Each row has a name. After each piece below comes the name of the row it's from. Each question is about the rows just above it.

Sitik: [ 64  -7 -32  82   1 -31   2  35  12  62  72 -41  35  62 -41  62  77  12
  52   2  78  30  68 -12 -34 -29 -48  77  -1 -19 -18   2]
Kozo: [-60 -41  60 -40 -46  59  12   2  35  62  12  52   0  62 -41 -41  77  72
  19 -58 -57 -62 -85 -22  60  46  64 -34 -50 -10 -23 -52]
gepug: [ 64  -7 -32  82   1 -31 -22 -22   0  19  72 -41  35  62 -41  62  77  12
  52   2  78  30  68 -12 -34 -29 -48  77  -1 -10 -23 -52]
[  0  19  72 -41  35  62 -41  62  77  12  52] is in which row? : gepug
q: [12  2 35 62] : Kozo
q: [ 30  68 -12 -34 -29 -48  77  -1 -10] : gepug
q: [ 64  -7 -32  82   1 -31 -22 -22   0  19  72 -41  35  62 -41  62  77  12
  52   2  78  30  68 -12 -34 -29 -48  77  -1 -10 -23 -52] : gepug
[-31   2  35  12  62  72 -41  35] is in which row? : Sitik

lupi: [ -5  11   9  -1   5  -2  -3   5  -7   6  19 -18  -2   3  -5  -2   4  -6
  -3  -8   2  -4 -19   3  -4 -13   3   0   0  -8   0  -5  -1  -1 -10  -3
  -7   3   5  -6  -3   3   0  -7  10   2   3  -3  -6  -8   5  14  11   6
   2  -2   4   7]
davon: [ -6   8 -36 -35 -12 -31 -39 -49  42 -76 -18  18  55 -59 -18  36 -13 -12
 -61 -37  37  13  10  47  17  43  16   3 -14   7  39  33  14 -37 -37 -66
 -12 -13 -75  53  21  -4  21 -87  28   9   6 -18 -58  15  57 -26  -6  45
   3  31 -38   6]
rol: [-2 -1  2  0  0 -3  1 -3  1  0  3 -1  0 -2 -2 -1  1 -3 -4 -3 -1  2 -1  1
 -1  1  5  2 -2  1  0  0  2 -1 -4  2 -4  4 -2  2  2 -1 -2 -3  3 -1  0  2
 -4  0  3  0  3  5  0 -2  2  0]
Fesa: [ -4  -5  -6  -7   0  -5 -11  -3   1 -13  -2   2  11  -4  -2   5  -5   0
  -7  -6   6   0   1   8   3   5  -2   1  -4   1   5   5  -1  -5  -6 -10
  -2  -6  -9   2   1   1   5  -9   4   4   0  -7 -12   0  10  -7  -6   4
   1   9  -6   4]
dof: [ -7   9  -1  19   6  -5 -10   5 -15  -6   5  -3  11  12  -2  -5   4  -4
  -3  -3  -2  12  -3   5  -5   0  -4  -6  -8   1  -3   3  -8   5   2   4
  -5   5  -1  -3 -11  -6   1   7   0  -7 -15  -7 -12  -7   9  -8 -18  -5
 -15   8  10  19]
dudo: [  3   1  -5  -1   0  -3  -3  -1   0  -4   2   1   6  -7  -1   1  -1  -3
  -5  -4   0   3   2   4   2   3   0   8  -7   3  -2   0  -2  -5  -5   0
  -4  -3  -2  -1   3   3  -3  -3  -1  -2  -5   0 -13   0   3  -2  -3   4
   1   7   0  -5]
veb: [ 1 -2 -4 -2 -2 -4 -7 -3  5 -7 -2  1  8 -8  0  4  4 -4 -9 -5  1  3  2 11
  2  3  2  2 -2  3  1  0  0 -5 -3 -6  0  0 -4  7  3 -2 -1 -9  0 -3 -2 -3
 -7  2 11  1 -5  5  0  6  0  0]
Pipap: [ -5   8  -3  24   4  -5  -7   2 -15  -7   7  -2   9   6  -3  -6  -2  -5
  -8  -4  -6  17   0   5  -5  -1   2   0 -16   4  -6   4  -7   3   0  11
  -7  10   0  -1  -7 -11  -6   8  -5 -14 -24  -3 -18  -6   9  -5 -17  -1
 -19   7  12  15]
dinog: [-2 -2 -2 -1  0 -3 -3 -3  1 -6  1  1  6 -4 -2  1  0 -2 -6 -4  1  2  0  4
  0  3  2  2 -4  2  1  2  0 -3 -5 -3 -3  0 -5  3  2  0  0 -6  3 -1  0 -1
 -8  0  6 -3 -1  5  1  4  0  0]
q: [ 1 -2 -4 -2 -2 -4 -7 -3  5 -7 -2  1  8 -8  0  4  4 -4 -9 -5  1  3  2 11
  2  3  2  2 -2  3  1  0  0 -5 -3 -6  0  0 -4  7  3 -2 -1 -9  0 -3 -2 -3
 -7  2 11  1 -5  5  0  6  0  0] : veb
Which row holds [-6  5]? : dof

gatap: [ 22   0  21  72  -2 -45  17]
sevik: [ 75  61 -48  -9  29  57   6]
monom: [87 -9 19 84 91 81 28]
num: [ 22 -82 -29  20   1 -40   8]
zovef: [-82 -29  22   1 -40   8 -68]
q: [-48  -9  29  57] : sevik
q: [-82 -29  20   1 -40   8] : num
q: [21 72 -2] : gatap
q: [-82 -29  22   1] : zovef
[22  1] is in which row? : zovef

Luf: [ 34 -23   6  14  33 -46 -41]
vopib: [ 41 -18  12  11  -2   8 -18]
gilup: [-20 -12 -49 -11 -16  24 -11]
Bav: [ -4   5   5   8 -37  21   2]
mure: [ 26   1  -7 -21  33 -46  74]
gel: [ 37  29  11  -7  25 -42 -53]
teti: [ 26   1  -7 -21  22 -29 -48]
q: [  5   8 -37] : Bav
[ 22 -29] is in which row? : teti
q: [-20 -12] : gilup
q: [ 26   1  -7 -21  22 -29 -48] : teti
q: [-42 -53] : gel

Deduk: [   3  -40  -49  -62 -100]
daka: [ -7 -15 -74 -11  -9]
vigub: [-30  13  45  -6  -4]
Gar: [-13 -74 -11 -60  71]
Rul: [ 32  23 -24   4 -44]
q: [  3 -40] : Deduk
Where do [-15 -74 -11] appear? : daka
[ -7 -15] is in which row? : daka
q: [-15 -74 -11  -9] : daka
Which row holds [ -49  -62 -100]? : Deduk

toki: [ 22  -7 -53  20  -9 -14 -59  20 -40  32  28 -52  36   9   9 -68   8 -68
 -33 -59  10]
til: [ 21  37 -72  15  33  36   0 -12 -45  24 -35 -30  17 -53 -67  33 -37  38
 -53   2 -62]
dev: [ 21 -72  37  15  33  36  44 -12 -45  24 -35 -30  17 -53 -67  33 -37  38
 -53   2 -62]
q: [ 21 -72  37] : dev
q: [32 28] : toki
The row with [  8 -68 -33] is : toki

gubu: [-71  -1 -21  39 -53 -26 -17 -29 -14   4 -38  -5  31  -9 -41 -13  14  45
 -15  22 -18 -25 -11  52 -27 -31 -39  -8  42  27  44  50  23  23 -34   8
  48 -14]
ros: [-63 -44   2  26  13   1  17 -80 -29 -36 -24 -22 -10   1 -36  -9  -7  41
  28 -19  -2 -30 -20  11 -15 -46 -32  -5  -1  -7   8   3  14  57 -17  -9
  86 -26]
Deto: [-63 -43   0  22  18   1  19 -83 -27 -35 -23 -25  -9   4 -35  -8  -6  39
  29 -20   1 -31 -23   5 -17 -45 -28  -4  -3  -9   7  -2  14  58 -16 -10
  85 -26]
Komeb: [-12 -17 -13 -13  61 -25  51 -55   9   2 -30 -20 -18  -5 -81 -33 -14  -4
   2  36  -4   7   1 -35 -41 -19  32  -7  54 -14 -42   0  23  42 -26  -8
 -58 -29]
zagut: [-76  13 -26  24 -53 -51 -14  10  -8  24 -31 -27  37 -13 -48   1  15  32
 -27  25   2 -15 -10  28 -40 -33 -38 -10  56  18  42  52  25   2 -41 -12
  20  17]
fezag: [-11 -17 -15 -12  61 -25  52 -56   9   2 -30 -20 -18  -4 -81 -32 -14  -3
   3  35  -4   5   0 -35 -40 -19  33  -7  55 -13 -42   1  14  57  -9 -17
 -59 -29]
kaz: [-18 -15  -9  -7  51 -44  51 -19   9   7 -16  -6 -33  -6 -85 -22 -18  -7
   3  42 -17  28   7 -15 -32 -29  16  -7  64   4 -53  32  15  23 -38 -26
 -62 -15]
tid: [-73   7 -26  35 -56 -35 -18 -14 -10  12 -35 -12  37 -10 -42  -7  16  41
 -22  24 -11 -24 -10  46 -35 -31 -36  -9  49  25  45  51  25  18 -38   4
  38  -1]
Kuv: [-62 -43  -1  15  26   2  26 -86 -25 -34 -18 -32  -8   6 -36  -6  -8  33
  30 -21   8 -32 -23  -9 -21 -44 -21  -4  -2 -17   4  -9  15  61 -15 -14
  81 -25]
Maf: [-12 -15 -11 -10  58 -34  51 -40  10   4 -24 -11 -27  -5 -84 -30 -16  -4
   3  40 -12  20   6 -24 -38 -23  26  -7  61  -5 -51  16  20  35 -32 -17
 -64 -23]
Zuv: [-78   6 -14  12 -24 -67   6  45  -6  33 -18 -36  13 -14 -67  10   2   5
 -19   1  36  -4   7  -1 -37 -42 -36 -10  56  12  11  56  15 -17 -48 -37
 -12  32]
Nati: [-71  -2 -22  41 -55 -26 -18 -28 -12   5 -38  -5  31 -10 -41 -12  14  46
 -17  24 -17 -26 -12  54 -28 -31 -38  -9  40  27  44  50  23  24 -34   8
  49 -14]
Where do [36 -4  7  1] appear? : Komeb
The row with [-35 -41] is : Komeb
q: [-27  37] : zagut
q: [ 14  57 -17  -9] : ros
Where do [-71  -1 -21  39 -53 -26 -17 -29 -14   4 -38  -5  31  -9 -41 -13  14  45
 -15  22 -18 -25 -11  52 -27 -31 -39  -8  42  27  44  50  23  23 -34   8
  48 -14] appear? : gubu

zuvo: [ 82   4  31 -11  32]
lomo: [-39  18  13 -54 -63]
dat: [ 10 -43  13 -54  35]
fesu: [ 63 -58  58  82   5]
Fasu: [ 66  -5  42 -42  52]
genar: [-34  19   9 -49  31]
rura: [-43  10  29 -55  47]
rus: [  -7   47  -89  -20 -100]
vufak: [-44  -5  42 -42  52]
Which row holds [82  5]? : fesu
Where do [-43  10] appear? : rura
q: [58 82] : fesu
Which row holds [-39  18  13]? : lomo
Which row holds [-58  58]? : fesu
Where do [ 4 31] appear? : zuvo

Fup: [-19  38  30 -30]
Kodu: [ 37  -2  23 -46]
vuri: [37 -2 23 36]
davur: [27 41 28 -2]
Siz: [  5 -36  81   6]
Where do [27 41] appear? : davur
The row with [23 36] is : vuri
q: [ 37  -2  23 -46] : Kodu
The row with [ 23 -46] is : Kodu
q: [41 28 -2] : davur

